182,134,198,17,193 -> 17

1,-11,-19,-4,-18,-8
-8,-39,-3,-24,-3,-21
-5,35,-14,-26,-9,-18
-> -9

-35,-6,2,-15,10,-9,3
-37,-13,-9,36,3,10,-20
-39,-22,-7,4,-41,12,7
-> 12

212,246,179,241,156
57,146,208,162,115
227,171,168,169,219
-> 169

7999,7321,8090,9703,6734
8007,8352,8430,1027,8209
8234,8176,8118,8289,7751
-> 8289

7749,5884,9841,2712,8271,5274,7188 -> 5274

1,4,75,54,77 -> 54

-361,442,217,639,-571,-122,356
-201,408,195,489,-632,-36,431
-341,655,265,670,-580,-84,259
-> -84

771,-326,-626,690,49,342,674 -> 342

-170,-307,206,-569,954 -> -569
---
[5239, 9398, 2364, 5943, 3182, 7711, 8477] value 5239
[38, -4, 8, 24, 24, -35, 34] value 38
[2, 3, 9, 4, 5] value 2
[6033, 4712, 4587, 2225, 8185] value 6033
[7, 1, 6, 6, 3] value 7
[4396, 9635, 2427, 7530, 5027, 8704] value 4396
---
 89  51  61  68
-64 -37 -44 -49
result: -44

  3  -5   3   1  29  22
 55 -31  34 -81   5 -20
-24  51  60 -63  28  29
result: 34

-37  55  14 -47 -22
 58  38  86 -51  59
 49 -26  61 -36 -24
result: 86

-17 -22 -46   1 -50
 13  -8  71 -15  -2
result: 71

 85  83  86 -73
-67 -62 -63  89
result: -63

 41 -68  -7  46 -84  58  33
-31  91  -3 -25  90 -60 -65
result: -3

-39  82  20  15  50 -57   3
 36  13  46  34  -6  75 -57
result: 46

-63 -81  25  46  59
-74 -94  16  39  40
result: 16

 46 -43 -25 -55  48 -69 -79
-35 -63 -46  -9  69 -66 -86
result: -46
---
[79, 48, -53, -77, 43, 52] Answer: 52

[[30, -5, 17, -2, -4, -23],
 [68, 24, -47, -11, 14, -16],
 [9, 26, 63, -15, -14, -20]] Answer: -20

[[-47, -18, 29, -35, -50, -72],
 [65, 23, 32, -17, -69, 23],
 [-13, -33, -45, 14, -53, 55]] Answer: 55

[[-66, -59, -48, -78, 52, -20],
 [-30, -4, -21, -7, -2, -28]] Answer: -28

[[70, 50, 71, -62, 56, 74, -86],
 [37, 28, 38, -40, 41, 64, -69],
 [-59, -44, -54, 49, -50, -63, 58]] Answer: 58

[-43, -56, 60, -82, -67, 4, -72] Answer: -72

[[-39, -22, -81, -43, -43, 51, -51],
 [68, 56, 71, 74, 32, 0, 89],
 [27, 40, 37, 73, 26, -1, 71]] Answer: 71

[-26, -75, 78, 12] Answer: 12

[26, 5, -30, -92, 5] Answer: 5
---
((14, -14, 13, 12, -6, -10), (-57, -48, -74, 47, -31, -23)) ==> 47
((-23, -23, -41, 44, -12), (-77, -75, -59, 91, -70)) ==> -59
((5, -61, 36, 30), (43, -74, 75, 79)) ==> -74
((18, -39, -50, 60), (-61, 76, 27, 86)) ==> 76
((-32, -59, -39, 28, -54, -61), (22, 45, -47, 22, 68, 66)) ==> 22
((95, -57, 76, -51), (53, 0, 40, -37)) ==> 0
((69, 75, 83, 56, -12, -6, 14), (13, 19, 33, -23, -4, 57, 66)) ==> -4
((-51, 33, -26, -54, -75, -72), (18, 16, -33, -46, 0, -16)) ==> -46
---
[[-59 -64  11 -27]
 [ 93  84  27 -29]]
84

[[-56  86  82 -46  57 -77]
 [ 52 -84 -84  60  -2  64]
 [-74  26  31  70   3 -29]]
60

[[ 73  58 -49  -7  44 -41]
 [-94  -8 -28 -24  -4  14]
 [ 27   3  25 -52  18   0]]
-24

[[ 60  71  41  -2]
 [ 64  69  16  23]
 [-50 -55 -22 -48]]
69

[[ 72  76  37  90  59  70  51]
 [  4  -3  22  36   0 -10 -10]]
0

[[-18 -44  19  40 -10 -32 -46]
 [-18 -49  19  40 -10 -32 -85]]
-10
---
-46 -38  34  26 -75 -46
  1 -38  -7  11  26   1
  1  36 -43 -10  17   1
-> 26

-22 -36  19  31  57 -34  12
 -2  -6 -12 -69  38  11  13
 19  26  -4 -11 -33  26   3
-> 57

  4 -79  63 -41  28
 -3 -58  66 -59  59
 -2 -73  65 -52  46
-> 63

 21  -2  -4  46   8  66
 -1   5  -4   6  -3   2
 -3  21  54  37  20 -93
-> 46

-77  20   5  92  -8
 42  11  -1 -95 -59
 23  93  92 -36  41
-> 5

  5 -62  40  38
-32  -4 -63  21
 23  75  31 -18
-> -62

 39  28 -32  38 -36  27
-23 -40 -70  31 -12  13
 42  19 -68  -3 -82  17
-> 38

-71 -60  -7  35  27 -42
-15 -23  25   3  28   3
-48 -42  -5  29  23 -20
-> 35
---
-36,-84,1,-7 | -36, -7

21,92,24,-1 | 21, -1

65,36,79,71 | 65, 71

17,66,70,-7,-37,-66 | 17, -66

-62,45,-81,1,37
9,68,40,78,-72
-49,7,-76,-7,44
| -62, 44

-4,12,-21,-11,14,-38
15,-10,37,-22,78,19
| -4, 19

83,-89,46,-52,69 | 83, 69

82,-61,45,6,-44,-20,36 | 82, 36

-12,78,45,-31
5,34,60,-12
| -12, -12

1,-1,13,69 | 1, 69
---
[[  6 -40 -48  44]
 [ 84 -16  -4  29]
 [-11  21  58 -47]] yields -48

[67 66 64 -6 -3 69] yields -3

[-34  10  68 -20] yields 68

[[-84 -44 -14 -67]
 [ 18   3  36 -23]] yields -14

[-68  27  56   6  -1 -12 -32] yields -12

[[ 39   0 -69 -30]
 [  8 -26  -2   2]] yields -69
